In the data rows, 128 means zero.
Here is a table of points, one per row:
[100, 100, 107, 138, 185, 213, 201, 151, 106, 90, 111, 134, 135, 138, 140, 144, 142, 125, 98, 95, 122, 167, 185, 164, 130, 118, 122, 133, 128, 119, 107, 103]
[172, 131, 92, 83, 82, 90, 116, 164, 187, 155, 99, 83, 96, 110, 117, 131, 173, 207, 179, 111, 75, 80, 96, 114, 130, 140, 142, 126, 106, 105, 137, 173]
[167, 119, 104, 106, 117, 124, 129, 122, 99, 85, 109, 164, 191, 163, 128, 118, 121, 113, 99, 74, 85, 131, 179, 182, 142, 115, 108, 101, 102, 125, 167, 190]
[163, 188, 158, 109, 84, 80, 92, 119, 161, 174, 152, 114, 103, 107, 112, 115, 125, 158, 186, 166, 112, 83, 87, 107, 123, 143, 145, 134, 121, 105, 97, 117]
[137, 184, 182, 133, 92, 79, 85, 105, 142, 170, 164, 131, 112, 107, 112, 113, 115, 137, 172, 177, 137, 94, 87, 101, 121, 140, 147, 139, 123, 108, 98, 99]
[140, 104, 99, 108, 116, 122, 127, 116, 98, 100, 138, 175, 168, 132, 112, 116, 118, 111, 94, 81, 107, 160, 180, 146, 106, 96, 98, 96, 112, 157, 194, 190]
[96, 103, 139, 184, 197, 158, 112, 89, 86, 118, 159, 161, 143, 128, 126, 127, 122, 111, 102, 126, 166, 175, 146, 110, 104, 121, 135, 131, 125, 120, 109, 101]
[88, 85, 102, 113, 115, 118, 120, 122, 143, 167, 156, 119, 92, 95, 111, 120, 123, 115, 114, 140, 173, 155, 107, 78, 81, 95, 105, 131, 178, 202, 186, 131]
[157, 186, 167, 116, 87, 81, 88, 114, 154, 174, 156, 118, 107, 107, 111, 114, 122, 151, 182, 170, 120, 86, 85, 104, 123, 142, 149, 136, 122, 105, 97, 111]
[97, 99, 119, 168, 198, 191, 148, 109, 88, 104, 139, 151, 138, 132, 133, 136, 132, 118, 99, 108, 154, 180, 167, 126, 109, 117, 130, 129, 125, 120, 110, 102]
[115, 97, 104, 113, 119, 122, 122, 113, 109, 137, 162, 161, 125, 105, 107, 119, 121, 112, 97, 104, 147, 177, 149, 101, 84, 92, 96, 103, 136, 183, 198, 167]
[134, 102, 100, 109, 119, 123, 125, 115, 99, 105, 145, 174, 162, 123, 108, 117, 120, 112, 97, 85, 115, 166, 176, 137, 97, 92, 98, 96, 116, 165, 199, 186]
[94, 116, 164, 194, 171, 124, 89, 85, 94, 133, 169, 164, 140, 122, 119, 121, 118, 109, 113, 144, 175, 159, 119, 102, 108, 125, 138, 134, 127, 116, 109, 99]
[179, 173, 129, 93, 79, 83, 98, 135, 176, 173, 136, 99, 97, 104, 112, 119, 139, 182, 193, 148, 95, 80, 90, 110, 127, 145, 147, 130, 114, 101, 106, 138]
[171, 182, 149, 119, 118, 128, 144, 150, 127, 97, 81, 95, 129, 171, 171, 144, 120, 120, 141, 143, 104, 84, 117, 179, 206, 173, 131, 109, 91, 81, 88, 124]
[118, 99, 104, 113, 117, 123, 123, 115, 105, 127, 158, 167, 136, 109, 105, 116, 120, 113, 98, 97, 140, 177, 157, 110, 85, 93, 97, 101, 130, 177, 199, 173]
[152, 111, 102, 107, 116, 124, 128, 117, 98, 90, 126, 173, 181, 147, 120, 119, 118, 113, 96, 77, 94, 146, 184, 164, 123, 103, 102, 97, 104, 142, 186, 193]
[177, 143, 116, 109, 114, 125, 133, 127, 105, 84, 93, 141, 186, 183, 147, 125, 120, 116, 103, 78, 79, 109, 165, 195, 174, 138, 118, 107, 96, 103, 132, 177]
[174, 177, 139, 96, 80, 81, 94, 130, 171, 177, 141, 104, 97, 106, 112, 115, 133, 172, 192, 154, 99, 81, 89, 107, 127, 142, 145, 135, 116, 102, 101, 132]
[74, 85, 104, 113, 114, 118, 123, 144, 173, 172, 127, 86, 81, 97, 114, 123, 122, 121, 140, 168, 163, 121, 84, 74, 85, 103, 128, 168, 206, 197, 151, 94]
[71, 91, 108, 115, 112, 117, 138, 174, 191, 151, 91, 68, 79, 100, 114, 123, 125, 140, 169, 174, 136, 89, 72, 76, 92, 117, 162, 203, 210, 166, 106, 70]
[129, 178, 188, 143, 97, 81, 84, 102, 137, 169, 167, 137, 116, 106, 111, 112, 114, 133, 166, 176, 144, 98, 85, 99, 119, 139, 148, 138, 124, 112, 98, 99]
[181, 149, 104, 83, 80, 87, 108, 152, 184, 164, 116, 87, 96, 108, 113, 123, 158, 199, 186, 124, 81, 77, 94, 114, 129, 142, 143, 128, 109, 103, 121, 161]
[98, 129, 181, 190, 149, 105, 87, 88, 104, 146, 174, 159, 135, 118, 117, 117, 115, 113, 124, 158, 174, 145, 107, 97, 112, 132, 142, 136, 127, 117, 106, 97]
[99, 89, 103, 116, 119, 122, 121, 117, 127, 153, 165, 136, 103, 101, 109, 120, 121, 114, 103, 127, 164, 169, 122, 87, 81, 94, 99, 117, 159, 197, 194, 146]
[172, 127, 108, 108, 115, 124, 132, 124, 101, 86, 104, 158, 190, 170, 134, 120, 120, 113, 99, 77, 81, 124, 174, 188, 155, 120, 111, 102, 99, 117, 155, 187]
[175, 135, 111, 108, 115, 126, 132, 125, 104, 84, 97, 149, 190, 178, 138, 122, 122, 115, 102, 79, 81, 116, 169, 192, 165, 129, 115, 106, 98, 109, 145, 181]
[147, 188, 176, 125, 89, 80, 89, 108, 148, 172, 160, 127, 110, 109, 112, 114, 118, 145, 177, 174, 129, 90, 85, 104, 122, 140, 147, 137, 122, 106, 97, 106]
[76, 84, 103, 112, 114, 117, 122, 137, 166, 172, 135, 93, 81, 96, 113, 123, 123, 118, 133, 161, 167, 130, 87, 75, 81, 98, 121, 158, 200, 200, 162, 101]
[180, 157, 113, 86, 81, 85, 106, 145, 184, 171, 123, 90, 96, 106, 113, 122, 151, 195, 190, 133, 86, 78, 90, 111, 131, 142, 145, 128, 111, 99, 113, 155]
[97, 101, 127, 174, 200, 182, 134, 100, 85, 106, 147, 155, 143, 131, 131, 133, 129, 112, 97, 114, 159, 179, 160, 119, 106, 117, 131, 131, 124, 118, 110, 102]
[71, 87, 105, 113, 116, 114, 123, 152, 179, 170, 119, 81, 79, 96, 115, 122, 123, 125, 146, 172, 158, 112, 79, 71, 85, 105, 136, 179, 210, 193, 141, 85]
[99, 96, 104, 134, 161, 196, 206, 170, 122, 93, 104, 136, 140, 140, 149, 155, 157, 127, 98, 105, 116, 143, 171, 173, 162, 139, 126, 153, 149, 128, 109, 101]
[101, 97, 110, 142, 188, 214, 194, 143, 102, 91, 114, 132, 134, 135, 138, 143, 141, 123, 99, 95, 128, 172, 184, 158, 123, 116, 123, 129, 125, 117, 108, 103]
[179, 166, 119, 87, 80, 83, 100, 138, 180, 172, 129, 95, 97, 107, 110, 121, 145, 189, 193, 139, 89, 78, 92, 111, 128, 143, 145, 131, 112, 99, 108, 147]
[146, 105, 101, 109, 114, 123, 127, 116, 98, 95, 130, 175, 175, 138, 115, 118, 119, 112, 96, 77, 100, 155, 182, 155, 113, 98, 100, 95, 107, 149, 192, 193]
[153, 178, 160, 136, 135, 140, 152, 163, 137, 95, 70, 82, 115, 158, 181, 159, 120, 110, 136, 165, 133, 94, 102, 166, 202, 176, 135, 113, 93, 80, 84, 107]
[170, 185, 149, 103, 80, 80, 91, 122, 168, 176, 147, 108, 102, 106, 111, 114, 129, 165, 191, 162, 107, 80, 88, 106, 125, 141, 147, 135, 118, 101, 97, 123]
[85, 86, 103, 114, 116, 118, 120, 125, 151, 168, 149, 111, 87, 94, 111, 121, 122, 114, 118, 149, 172, 145, 100, 77, 81, 97, 109, 139, 187, 203, 181, 119]
[179, 172, 135, 112, 116, 125, 138, 135, 116, 93, 85, 109, 158, 186, 167, 139, 127, 124, 123, 104, 84, 92, 139, 191, 202, 169, 130, 109, 93, 84, 98, 144]
[71, 88, 106, 114, 116, 116, 134, 167, 188, 160, 99, 75, 77, 100, 113, 123, 124, 134, 163, 173, 144, 95, 73, 75, 90, 115, 154, 197, 213, 178, 118, 74]
[177, 140, 99, 83, 81, 87, 112, 158, 186, 162, 108, 84, 97, 109, 114, 129, 166, 204, 182, 118, 77, 78, 92, 112, 129, 142, 142, 127, 107, 105, 128, 169]
[177, 175, 138, 114, 115, 127, 139, 141, 122, 96, 84, 103, 147, 180, 169, 142, 125, 123, 132, 116, 89, 89, 133, 189, 204, 171, 131, 110, 92, 80, 96, 137]
[99, 100, 114, 156, 197, 207, 173, 126, 96, 96, 123, 140, 136, 137, 141, 143, 137, 120, 99, 103, 140, 180, 179, 141, 114, 117, 126, 129, 124, 117, 110, 102]
[182, 158, 123, 110, 115, 124, 136, 130, 111, 90, 86, 122, 177, 189, 158, 132, 124, 119, 111, 89, 79, 99, 151, 194, 190, 154, 128, 110, 95, 94, 113, 159]
[102, 138, 185, 185, 138, 97, 85, 88, 108, 151, 173, 158, 134, 115, 115, 116, 115, 114, 128, 165, 172, 136, 101, 94, 114, 132, 142, 137, 127, 117, 104, 96]
[105, 93, 104, 116, 118, 123, 121, 115, 120, 150, 163, 145, 110, 99, 108, 118, 122, 113, 101, 117, 160, 172, 133, 89, 83, 93, 98, 111, 151, 194, 196, 155]
[94, 87, 102, 114, 116, 118, 120, 119, 137, 161, 159, 128, 96, 95, 111, 121, 122, 115, 107, 132, 170, 164, 113, 82, 80, 96, 103, 123, 169, 201, 191, 139]
[96, 111, 155, 192, 182, 134, 95, 85, 90, 128, 166, 164, 142, 124, 120, 123, 117, 111, 109, 138, 174, 163, 127, 102, 106, 127, 137, 133, 127, 118, 109, 100]
[99, 97, 104, 131, 166, 202, 209, 167, 118, 91, 105, 134, 137, 136, 144, 149, 151, 126, 99, 97, 110, 147, 177, 174, 152, 129, 122, 143, 142, 125, 105, 100]
[100, 99, 105, 133, 172, 208, 209, 163, 115, 89, 106, 134, 137, 137, 141, 147, 147, 127, 99, 94, 113, 155, 182, 171, 145, 123, 122, 140, 136, 121, 106, 101]
[105, 144, 192, 181, 129, 92, 84, 89, 112, 155, 174, 156, 132, 113, 113, 114, 114, 115, 139, 170, 168, 129, 98, 96, 115, 134, 144, 139, 129, 114, 104, 95]
[175, 179, 143, 117, 118, 129, 142, 142, 123, 97, 83, 100, 139, 175, 170, 143, 123, 122, 138, 132, 96, 83, 123, 183, 206, 172, 132, 109, 90, 81, 91, 130]
[110, 95, 103, 114, 120, 123, 122, 114, 115, 143, 165, 154, 118, 102, 107, 118, 122, 113, 98, 109, 155, 175, 141, 94, 84, 93, 96, 106, 143, 188, 197, 161]
[119, 171, 191, 153, 105, 82, 83, 99, 130, 165, 170, 141, 119, 108, 111, 114, 113, 128, 158, 177, 151, 105, 88, 98, 119, 140, 147, 138, 127, 112, 100, 96]
[95, 121, 172, 195, 160, 113, 87, 86, 100, 140, 171, 162, 138, 120, 119, 119, 113, 112, 121, 152, 175, 152, 113, 98, 110, 128, 139, 135, 127, 116, 106, 98]
[129, 99, 102, 111, 116, 123, 125, 113, 102, 112, 152, 173, 153, 117, 107, 116, 119, 113, 95, 89, 123, 172, 170, 126, 94, 91, 98, 98, 121, 172, 200, 182]
[78, 84, 104, 113, 115, 117, 120, 130, 159, 171, 141, 101, 84, 93, 111, 120, 121, 117, 126, 156, 171, 138, 94, 73, 82, 97, 114, 147, 196, 204, 173, 111]
[142, 174, 168, 152, 161, 164, 163, 169, 149, 104, 72, 83, 117, 151, 183, 172, 132, 105, 128, 176, 155, 104, 92, 152, 198, 182, 146, 125, 98, 82, 92, 107]
[181, 166, 128, 110, 115, 125, 138, 132, 115, 93, 85, 115, 167, 189, 163, 137, 126, 122, 115, 95, 81, 94, 145, 192, 197, 162, 130, 109, 96, 88, 105, 151]
[146, 175, 162, 143, 147, 151, 157, 165, 141, 96, 68, 79, 113, 154, 183, 165, 124, 107, 133, 171, 145, 98, 98, 157, 201, 178, 141, 117, 94, 80, 86, 105]
[68, 86, 105, 113, 113, 113, 127, 160, 185, 164, 109, 76, 79, 99, 113, 122, 123, 130, 154, 174, 152, 103, 76, 73, 87, 109, 143, 189, 212, 185, 129, 79]
There is one direction along which these points spread out most. How many in every 100 of the points above lie lower along it than each point below? Answers are rounded to whole numbers. More than half of the points above lie lower than the first one.
[99, 98, 106, 135, 178, 211, 205, 156, 110, 89, 107, 133, 134, 135, 140, 144, 144, 126, 100, 94, 117, 163, 184, 168, 138, 120, 123, 135, 132, 119, 107, 101] 81
[102, 95, 106, 139, 157, 183, 198, 169, 128, 97, 102, 137, 144, 146, 153, 160, 165, 131, 100, 118, 121, 141, 167, 170, 171, 152, 132, 161, 156, 135, 114, 108] 69
[160, 182, 157, 126, 125, 135, 151, 159, 134, 93, 74, 87, 120, 162, 178, 152, 119, 111, 140, 159, 124, 89, 108, 172, 205, 175, 134, 109, 92, 80, 87, 113] 82
[95, 107, 146, 190, 190, 145, 103, 86, 89, 122, 161, 162, 141, 125, 124, 125, 121, 111, 105, 132, 169, 170, 137, 106, 106, 124, 135, 133, 126, 119, 109, 100] 56
[166, 122, 91, 82, 85, 94, 120, 169, 186, 148, 90, 80, 98, 113, 119, 139, 183, 208, 171, 104, 74, 81, 97, 115, 132, 142, 141, 125, 107, 111, 145, 177] 56
[99, 98, 109, 148, 192, 212, 184, 134, 100, 93, 117, 136, 134, 136, 139, 142, 139, 122, 99, 96, 134, 175, 183, 150, 118, 116, 124, 129, 124, 117, 110, 104] 69
[123, 98, 104, 113, 118, 124, 122, 113, 101, 118, 156, 170, 145, 112, 106, 117, 119, 113, 97, 91, 131, 173, 164, 117, 91, 92, 97, 99, 127, 176, 199, 177] 58
[161, 115, 102, 107, 113, 124, 129, 119, 99, 87, 117, 168, 185, 156, 123, 119, 120, 112, 96, 74, 88, 139, 179, 173, 131, 107, 103, 100, 103, 132, 176, 193] 85
[181, 150, 121, 109, 114, 123, 136, 130, 107, 88, 89, 133, 184, 186, 153, 128, 122, 118, 106, 83, 80, 104, 158, 193, 182, 146, 123, 107, 99, 98, 122, 169] 98
[96, 103, 133, 180, 200, 170, 121, 95, 86, 112, 154, 157, 142, 129, 127, 129, 125, 113, 100, 121, 163, 179, 153, 115, 104, 120, 133, 130, 126, 118, 108, 101] 58
[109, 154, 193, 172, 120, 89, 85, 94, 116, 158, 172, 152, 128, 112, 113, 115, 115, 119, 143, 174, 163, 121, 92, 97, 117, 135, 145, 141, 129, 116, 102, 96] 23
[114, 163, 192, 161, 112, 84, 84, 96, 123, 162, 172, 148, 124, 111, 110, 114, 114, 123, 151, 175, 158, 113, 89, 97, 119, 138, 148, 140, 126, 113, 101, 96] 23
[98, 97, 116, 161, 197, 200, 162, 117, 92, 97, 131, 144, 136, 133, 136, 139, 135, 118, 100, 105, 148, 181, 173, 133, 111, 117, 128, 128, 123, 118, 111, 103] 65
[164, 182, 154, 122, 120, 131, 148, 153, 130, 95, 76, 91, 123, 166, 175, 148, 120, 114, 142, 149, 111, 85, 111, 175, 205, 174, 132, 110, 90, 80, 87, 118] 84
